In the data rows, zero lies at 4.5, halfway between 4 and 5.
Here is a table of points, one per row:
[9 3 2 9 9 5 0 3 5 9 7 0 0 9 0 0]
[6 5 3 7 6 4 3 6 5 2 0 2 3 0 9 4]
[4 3 4 4 4 4 5 6 3 2 0 4 5 1 7 4]
[4 5 5 3 4 5 5 5 4 4 8 6 5 6 2 6]
[5 5 4 2 5 6 6 4 4 6 7 5 6 6 1 5]
[4 5 5 3 3 5 6 5 5 2 3 5 5 2 6 5]
[5 4 5 5 4 5 4 3 6 8 7 5 5 8 1 4]
[6 3 4 7 9 4 3 5 4 1 0 0 3 0 9 3]
[4 5 4 5 4 4 3 3 5 8 8 6 5 9 1 5]
[2 5 6 3 3 4 5 6 4 3 7 7 6 5 3 6]
[5 5 5 4 3 4 5 3 3 3 3 5 4 3 7 5]
[5 5 4 6 4 4 4 5 5 8 8 5 6 8 1 5]
[3 6 4 2 2 4 7 6 4 3 8 6 5 6 3 6]
[5 6 5 5 5 4 5 3 4 6 8 5 4 8 3 4]
[4 4 4 4 5 3 5 5 4 2 2 3 4 3 7 3]
[4 5 4 4 6 4 3 4 4 1 0 3 5 1 8 3]
[4 5 3 2 5 4 6 5 4 3 5 5 4 3 6 5]
[4 5 4 3 2 4 6 4 4 3 6 7 5 3 5 6]
[4 4 6 3 3 5 6 4 4 5 8 5 5 6 3 6]
[3 5 5 2 3 5 6 5 3 3 6 4 6 3 6 6]
[6 3 4 5 6 4 4 4 4 2 0 3 4 1 8 4]
[4 3 5 3 4 4 5 5 5 3 3 6 5 3 6 5]
[5 5 4 1 3 6 6 4 4 3 6 5 6 5 5 4]
[3 6 4 2 3 4 6 3 5 5 9 5 6 7 2 5]
[2 6 5 0 1 5 6 4 5 5 8 6 6 5 4 6]
[5 4 5 5 5 5 4 5 5 1 0 2 4 0 9 4]
[6 5 3 5 6 5 3 5 5 1 0 5 4 0 8 3]
[5 5 5 5 6 4 5 6 5 3 0 3 4 1 9 3]
[3 5 6 1 3 4 6 5 5 4 8 7 5 5 3 5]
[4 5 5 1 4 5 8 5 5 2 6 6 5 4 6 6]
[5 2 3 5 6 5 4 6 4 2 0 2 4 0 9 3]
[4 4 4 3 3 5 5 5 5 6 9 6 4 6 2 5]
[7 3 3 9 6 5 1 4 5 9 8 4 5 9 0 4]
[5 5 4 8 6 6 3 6 5 9 8 4 4 9 0 6]
[4 4 5 8 5 4 3 5 5 9 8 5 3 9 1 5]
[6 4 5 8 5 4 3 4 5 9 7 4 3 9 1 6]
[4 5 5 5 5 5 5 5 6 2 0 5 5 0 8 3]
[3 4 5 2 4 5 6 4 6 4 8 5 5 6 3 5]
[4 4 5 5 5 3 4 4 5 2 2 4 4 1 7 4]
[4 6 6 1 2 6 6 4 5 3 8 6 6 5 3 7]
[4 5 5 3 4 5 5 4 4 6 9 5 5 6 2 6]
[7 3 4 9 9 2 0 5 5 1 0 0 4 0 9 1]
[4 6 5 2 4 5 6 6 3 3 5 6 5 3 6 5]
[4 4 5 3 4 5 5 4 4 3 4 5 4 2 7 5]
[2 6 5 1 2 4 7 4 4 4 7 7 6 5 4 5]
[3 4 4 4 3 3 5 4 4 3 4 4 4 3 6 5]
There is one direction along which these points spread out most. How far along it is each point below, from 0 to 9? The average falls between 4 and 5, and the first point above lies past it.
[4 4 6 3 3 5 6 4 4 5 8 5 5 6 3 6] 6
[4 3 4 4 4 4 5 6 3 2 0 4 5 1 7 4] 3
[6 3 4 5 6 4 4 4 4 2 0 3 4 1 8 4] 2
[5 4 5 5 4 5 4 3 6 8 7 5 5 8 1 4] 6
[3 4 5 2 4 5 6 4 6 4 8 5 5 6 3 5] 6
[4 3 5 3 4 4 5 5 5 3 3 6 5 3 6 5] 4
[4 5 5 3 4 5 5 5 4 4 8 6 5 6 2 6] 6
[3 6 4 2 3 4 6 3 5 5 9 5 6 7 2 5] 6
[2 6 5 1 2 4 7 4 4 4 7 7 6 5 4 5] 5
[4 5 5 3 4 5 5 4 4 6 9 5 5 6 2 6] 6
[4 4 5 3 4 5 5 4 4 3 4 5 4 2 7 5] 4
[3 5 6 1 3 4 6 5 5 4 8 7 5 5 3 5] 6
[4 5 4 3 2 4 6 4 4 3 6 7 5 3 5 6] 5
[5 4 5 5 5 5 4 5 5 1 0 2 4 0 9 4] 2
[5 5 4 6 4 4 4 5 5 8 8 5 6 8 1 5] 7
[4 5 4 4 6 4 3 4 4 1 0 3 5 1 8 3] 2
[7 3 4 9 9 2 0 5 5 1 0 0 4 0 9 1] 1
[5 6 5 5 5 4 5 3 4 6 8 5 4 8 3 4] 6
[5 5 4 8 6 6 3 6 5 9 8 4 4 9 0 6] 7
[4 4 4 4 5 3 5 5 4 2 2 3 4 3 7 3] 3
[4 6 6 1 2 6 6 4 5 3 8 6 6 5 3 7] 6
[5 5 4 1 3 6 6 4 4 3 6 5 6 5 5 4] 5
[4 5 4 5 4 4 3 3 5 8 8 6 5 9 1 5] 7
[2 6 5 0 1 5 6 4 5 5 8 6 6 5 4 6] 6
[4 5 3 2 5 4 6 5 4 3 5 5 4 3 6 5] 4
[4 5 5 5 5 5 5 5 6 2 0 5 5 0 8 3] 2
[4 5 5 3 3 5 6 5 5 2 3 5 5 2 6 5] 4
[4 6 5 2 4 5 6 6 3 3 5 6 5 3 6 5] 4
[6 4 5 8 5 4 3 4 5 9 7 4 3 9 1 6] 6
[4 5 5 1 4 5 8 5 5 2 6 6 5 4 6 6] 4
[3 6 4 2 2 4 7 6 4 3 8 6 5 6 3 6] 6
[5 5 5 4 3 4 5 3 3 3 3 5 4 3 7 5] 4
[2 5 6 3 3 4 5 6 4 3 7 7 6 5 3 6] 5
[6 3 4 7 9 4 3 5 4 1 0 0 3 0 9 3] 2
[4 4 5 8 5 4 3 5 5 9 8 5 3 9 1 5] 7
[4 4 4 3 3 5 5 5 5 6 9 6 4 6 2 5] 6
[7 3 3 9 6 5 1 4 5 9 8 4 5 9 0 4] 7
